A single turn carries every row of the set below to another of its rows. Some are shown first; where does it send the rows asked next?
Q_918: [-16   3  -3  13 -13   4  -2   4 -25  14  10   1  20  19   7  15  -6   0
  21   5  21   0  27 -11  46  13   9 -10 -36  -9   8  13  14  34 -14 -37
  -8 -12]
Q_807: [  6 -27   4   5  15  -2  -2 -13  34 -26  37  12   5 -13  16 -31  13 -40
   2 -10 -20  -9 -12  19 -13 -17 -18  24  34   1 -13  -3  12 -49  -6 -13
  28 -15]
Q_85: [ 21 -13   3   7  13   0  -7   3  14  16 -28 -20 -23 -41 -22  -6 -12  22
  11  21  38 -13  -9   7  11   7   1  -9  -8 -12   1 -18   3  17 -17  11
   9  -1]
Q_587: [ -5 -26  26  -3   5 -12  20 -17  32  -4  32   5   8   3  30 -19  21 -21
   8 -10 -28 -31 -11  11  22  -3  -9  22  28   5   3  -4  11 -39  10  10
   0 -39]
Q_108: [ 33 -32 -50 -20  14 -20   3 -31  -7  17  21 -17 -10   1  17 -12  11  -9
  -7  13   9  17   8 -15 -35  -1  -2 -21 -21  -1   1  -3  21  20   1  -2
  27   3]
Q_60: [-11 -13   4   5  -4   3  15  22  -2 -31  24  32  40  13  20 -15  11 -23
   8 -12 -34  -9 -20  28   6 -20 -33  26  20   4   2  22   9   7  -6  10
  -9 -36]
Q_708: [-28 -29  -2  25   3  -5 -26 -17   8 -26  20   9   5 -26  -8   3 -19 -16
 -28 -31 -19  10 -16  17  11 -29 -18  22  25 -15 -24  21 -11 -17 -22 -48
   9 -14]
Q_453: [ 27 -26 -14  -7  16 -26 -14  -5   6   3  -1 -38 -18 -31 -20  10   0   1
  -3  10  35  -5 -31   6  15   6 -38 -28 -14   0   8  17  12  24 -19 -20
   2  -2]
Q_55: [-25 -18  -5   5  -4 -17   3  18   3 -27   7  34  31 -18   3  13  -1   0
 -18 -35 -38   8 -20  20  25 -20 -13   6  12   7 -16  25  11  25 -17 -12
 -20   0]
Q_915: [ 10 -14 -46  19   8 -13   2 -17 -18   0 -13  18  26  25   6  11  11  -5
   9   7  39   2  -4  -9   3  -6 -19 -14 -26 -19   7  27   9  30 -21 -47
   0 -13]
Q_300: [-28 -23 -13  -1 -18 -15   3 -38  31 -16  37   4  -6 -13  11  -5  13  -8
 -23 -20 -43   8  -8  -9  31 -12   9   3  15   5   9 -13  -6 -27  16 -26
 -23  -9]
Q_882: [-11 -14 -14 -10 -20 -10  18  -9  16  -8  44 -10  26   5  19 -15  20 -17
  -4 -14 -46  -1   5  10 -10 -14 -16  21  19  16   3  12   7 -22  23  25
  -4 -32]
Q_594: [ 39   7 -13   4  19  -7 -27 -24  -8  23  10   3  -2  17  28 -28 -28 -32
  20  11  32 -15   8  17   6   7  -4  30   6  -9  21  11 -30  -5 -35   6
 -21 -39]
Q_106: [ 20  16  -3 -12   0   4 -32  -1 -19  11  16 -10  10  15  38 -21  -9 -39
  10   4  22  -9  15   3  40  23   3   9   2 -10  15  10  -5  34 -25   8
 -23 -52]
Q_418: [ 44 -11 -36 -10  15  -8 -25 -21 -16   1   9 -18   3  15  26 -26   1 -36
  -2  16  33  -5 -18   7 -12   1 -35   6   6 -18  18  20  -8  24 -22   5
  -1 -54]
Q_373: [-24 -30  12   5  -5 -10  -7 -15   2 -23  19  24  -6 -29   1   0 -27   1
 -40 -27 -43  17 -26  11  37 -20  -6  22  14 -14 -10   5  -7  19 -22 -21
 -19 -29]
Q_334: [ 31 -14 -35 -13  16  -8  -8 -34  -4  24  36   5 -27   0  20 -30 -20 -15
  12  16  -1  20  25  -3 -21   1  25   0 -20   8  16 -25  -6  -2 -10   0
   4  23]
Q_477: [ -5  -8 -12  35  12  -3  -3 -12 -23  21   0  25  10  23   0  10 -26   4
  34  10  34  -7  15   7  17  -6   2   6 -31 -10  12  15 -12   7 -28 -45
  -6   9]
Q_530: [-12  -5 -28  33  -1  16  -9  -7  -9   6 -29  11   7  12  -4  -2   4   9
  30  24  46 -14   6  -5  12  -5  10 -11 -12 -24  16 -11 -14  11  -6 -27
  -1   0]
Q_786: [ -5 -28   3  19  22  -4  -8  -9   7 -20  13  41  25  -4  25 -14  -9 -30
 -11 -28 -18  -3  -6  21  -8 -26  -8  33  31 -16 -34  17   9 -18 -29 -24
  28 -22]
Q_419: [-23 -43  29  12  16   1  19   1 -13 -12  22  46  16  12  31  -9  -8 -10
   1 -15 -39 -14 -12  20  15 -23  -6  25  14 -12 -15   4  15  10 -13  -6
  19 -28]
Q_997: [ 22  -1 -21 -29  -1   3  -4  -8 -10  12  39  -1  -9   5  33 -28   0 -24
   6  13  -7  22  31 -16   9  19  28 -11 -24   6  11 -25  24  33  -5   9
   3  -4]
Q_375: [ 17  -2  19 -17  -6  -1  -6  13   2   9  28 -35 -22 -32 -15  -3 -15   0
   7  15  11   7   2  -1  44  25  -8 -13 -30   7  14  -8  22  32 -15  -2
  -6 -10]
Q_917: [ 25   8 -31   9   0  12 -30 -22  -4  11 -24  -7  -4  -2  14 -30 -13 -11
   1  20  39  -7   4   0  -1   2   6  17  13 -30  15  -9 -30  15 -18  17
 -13 -50]
Q_735: [ 12 -22 -37  -4  11  14 -19 -16 -15  17  -1  -3 -25  -9  14 -29 -10   0
   4  25  12   9  15  -6 -25  -6  28 -12  -5 -16   5 -35  -8  26   1  15
  23   8]
Q_281: [-12 -23 -10  14  -9 -11   0 -31  42 -22  34  -4   0 -30 -14  -7   5 -12
 -20 -19 -23  15  -3   2  -3 -19 -12  19  15  -1 -14   0   5 -50   0 -39
  13  -6]
Q_795: [-27 -22 -14 -15 -15 -24 -10  -5  16 -11  32 -22   6 -31   0   8   7  -4
 -26 -32 -49   8 -10  13  15 -15  -9  -5  22  21  -6  15  -1  -1  13   4
 -20   2]
Q_563: [ 27 -14  10   2  16 -17 -10  -8   9  19  14 -19 -35 -40 -29  -1 -40  13
   9  14  23   5  -8  16  20   7 -11   2 -27   7  12  -2  -5   6 -32 -12
  -9  12]

Q_373 turns into Q_300
Q_735 turns into Q_917
Q_55 turns into Q_795
Where do these go?
Q_477 turns into Q_563
Q_997 turns into Q_106
Q_108 turns into Q_418
Q_708 turns into Q_281

